Each named move below is a turn or a mirror, shown by a few rows before and after it. Which moves, in which order, take the first row of each later pair to the second? The first pair is answered.
E:
[ 40 -21 -12  -7  14  12 -21   7  22  22   7] -> [ 34   0 -38   3 -14  15   7  11  10  25 -14]
[-20 -16  12 -24  15 -14   6 -25   0   3   3] -> [-26  -3  -4 -15  -6 -12  26 -23  -4   7 -10]
[ 14  11  -5  20 -12  15 -24   9  -4   5  11] -> [ 14  10  -4  20  -9  16 -24  12  -3   4  12]
W:
[  4  -9  10  10  24  -4  -6  24   0 -19   5] -> [ 17   6  -1  16 -15   2 -19  12  -8 -15  10]
[ 14  12  -9  12 -23  15 -17   1  -9   0  12] -> [-26   0   5   7  16  -2  13   7 -11 -18  -2]
[-8  1  7  8 13  1 -3  8 -9 -9  7] -> [  8   2   2  11   3   5 -14   7  -1  -2  10]
Y:
[ -1   3   4   3   4   0 -14  -1  -8  -4   8] -> [ -9   5  -1   4  -4   0  -6  -5 -11  -5   3]
[  8   8 -23  22   2   4  10  20  -3  -8  -9] -> [ 15   3 -18  23   9   4   1  23   2  -7  -4]
[ -5   0  -2 -10 -19   9  -2 -42  17  -3   0] -> [  5  -8   3 -12  -5  12 -14 -35  25  -3   4]
L:
[  6 -20   7  -6  22  -1  -5   8   3   1   4] -> [  4 -21   8 -10  22  -4  -5   4   2   0   6]
[ 14 -10   0  15   2   6  -4 -11   1  10  -8] -> [ 6 -7  1 23 10  7 -1  0  0 -3 -8]
[ -2  -4   5 -20 -12   3  -6 -16  -4   1   9] -> [ 23   3  -7  -8 -11  12  -7   6   1   5   4]
Now pairs of rows:
Each pair is 2 to 3 moves apart.
[-19   1  19   1  -5 -18  -5 -11 -12 -15   4] -> [-15  -7  21  -8  -1 -21  -8 -16  -4  -8   8] -> W Y E
[ 14   1 -11  -2 -18  -1   1  -9  -3  13  -6] -> [ -3   6  -9  -2 -17  -7  10 -13 -10   2 -10] -> W W W
[ 29   2  -8  13  17  13 -14  30  15   7  -2] -> [-23  22  -6   9 -30   1   6 -17 -21 -13   2] -> W L
[ 12   0 -11   9 -17  11 -10   3   6  10   5] -> [ -5 -19  -4 -10   7  -1   8 -12  12  16  -4] -> W L W
[ -3  21 -19   9 -10  -9  11   8  -6  -2  -4] -> [ -6  -3  -5 -17   7 -17   9 -15   7  15  -4] -> W L L
[ 18   6 -12   4 -22   4 -12  -9  -1  11   5] -> [ 23 -13   2  -3   8   5 -22  -5  10  12  10] -> W E W
[-15   8 -12   9   2  -3  16   8  -5 -20  -9] -> [ -1  11 -12   8 -23   2  -8  -6 -11 -13   4] -> E W Y
[  9  -8  15 -13  -3  -1 -37 -19   3  -5  21] -> [-34   0   1  -7  11 -15  23  -6  -7 -16 -15] -> Y L W
[ 10 -18  16 -17  11   8  -4   2  20  17  -2] -> [ -4  17   4  13 -32  16  -3  13  -6  -8  -3] -> L W L
[ 14   8   5   3 -25   0 -14  -9  -4  -8  12] -> [  1   9   9   5 -21  -5 -12 -11  -8 -17  14] -> L L L
[ -5  14 -17  15 -22  11  32   4 -13  14 -18] -> [ -6  11 -14   7 -25   7  31 -10 -16  16 -17] -> L L L
[-30  21   2   9 -26  -7  10  11 -21 -32   3] -> [ -8  12  22   2 -19  -3 -28   3 -13 -31  27] -> E W W
[ 28 -21  -7 -23  11   2  -6 -11  18  26  -5] -> [ 11  23 -21  21 -34  11  -2   9 -15 -11  -4] -> L W
[-17 -17  -7   8  11  -5  27   3   9  -7 -19] -> [  4  -2 -22  11 -26   6  16  -7   7   7 -16] -> W E Y
[ 24 -16   6 -11  20   3 -17   9  16  12   5] -> [  1 -18  16 -13  34  -4  -8   5  12   0   2] -> E W E
[-21  -2  10   9  14   0  -6   4   4 -18   9] -> [ 12   9  -9  17  -9  13 -12  13  11   1   5] -> W E Y
[-11  20  -8  21  -6   3   9  26 -10 -20  -4] -> [ 10  10   7  17  -3   7 -26  18  -3 -18  19] -> E W
[ 15   5  -4  -6 -21   0  -3 -11  -2  12  -3] -> [19 -1 -9 -7 -5 -3  7  0  7 18 -9] -> W W E
[-23  18   3   9 -16  17  -9   8 -14 -21  -4] -> [ 12  -1  -6  -3  12  21  -8  28  18   7 -10] -> W Y W
[ -3  14 -10   6 -26   4   4  -1 -10  -4  -3] -> [-19  10  -3   8   4  -3  19  10  -4 -12 -12] -> Y E W
[-17  14  -6  27  -2   1   6  24 -14 -33  -1] -> [ 10   8 -15  27   8   7   3  41   7 -13  -7] -> W E
[ 12 -11  -6   2  14  -3   6  12  16   3 -17] -> [ 15   5  -5   6 -27   1 -16 -10   1   0  -3] -> Y E W
[-29  12  -6  -1 -17  -8  17 -19  -9  -1  -8] -> [ 26  -8  -5  -7   2   6 -15  -5  17  25   2] -> L Y
[-23  14 -11   6 -11  -2  23  -1 -24  -9 -14] -> [ 16   4 -17  -9 -25   5   0 -16  -5  25  -7] -> L W W
[  0   4 -19   0 -19  -1  31  -2  10  22 -20] -> [  6 -21  10 -13  29  -7   6  -1  24  16  -4] -> W E
[-25  -5  12   1   9  -9   4   0  -9 -17   9] -> [  7  -4  12   9   5   3 -25  11  -1 -12  19] -> Y W L
[-13  13 -15   5 -40   2  12 -17   1   9 -13] -> [-22  19 -17  21 -22   7  15   8  -2 -11 -16] -> L L
[-14 -13  14   7  15  -2 -12   0 -14 -21  11] -> [-14   1 -13  11  -1  -1  20  10 -12  -6 -15] -> E W Y
[  2   5  12   6   7   4  -9  15   1 -33  10] -> [ 32  -2  -1   4  -2  10 -15  20  13 -11   6] -> L L L
[ 27 -10  -2  -4   4  -9  -1  14  16  16  -8] -> [-19  -3   5  -8  -5 -26  18 -11  -8  -1  -9] -> L Y L
[  7  23 -16  17 -39  13  -3   2 -15   2   2] -> [-15   7   4 -13 -31  -4   3 -34 -15   7   7] -> Y W L
[ 17  15 -14   5 -24   7   4   4  -2  13  -6] -> [ -1  16   7  13 -16   4 -10   7 -12 -21  11] -> E L W
[  3   6 -25  -8 -24  -2  11 -11  -5  19 -14] -> [-17   0   2   7  26  -6   2  22  -9 -24   0] -> L Y L
[  2   9  -6   4 -19   8 -13  -3  -9  -7   1] -> [ 14   4 -12   5 -14  12  -9  10  -1   4  -6] -> W W E
[ -1   5  -7  16  -8   0   8  10  -6 -18   2] -> [  4  -3  -8  -3 -24   1   5 -17  -4   4   4] -> L L
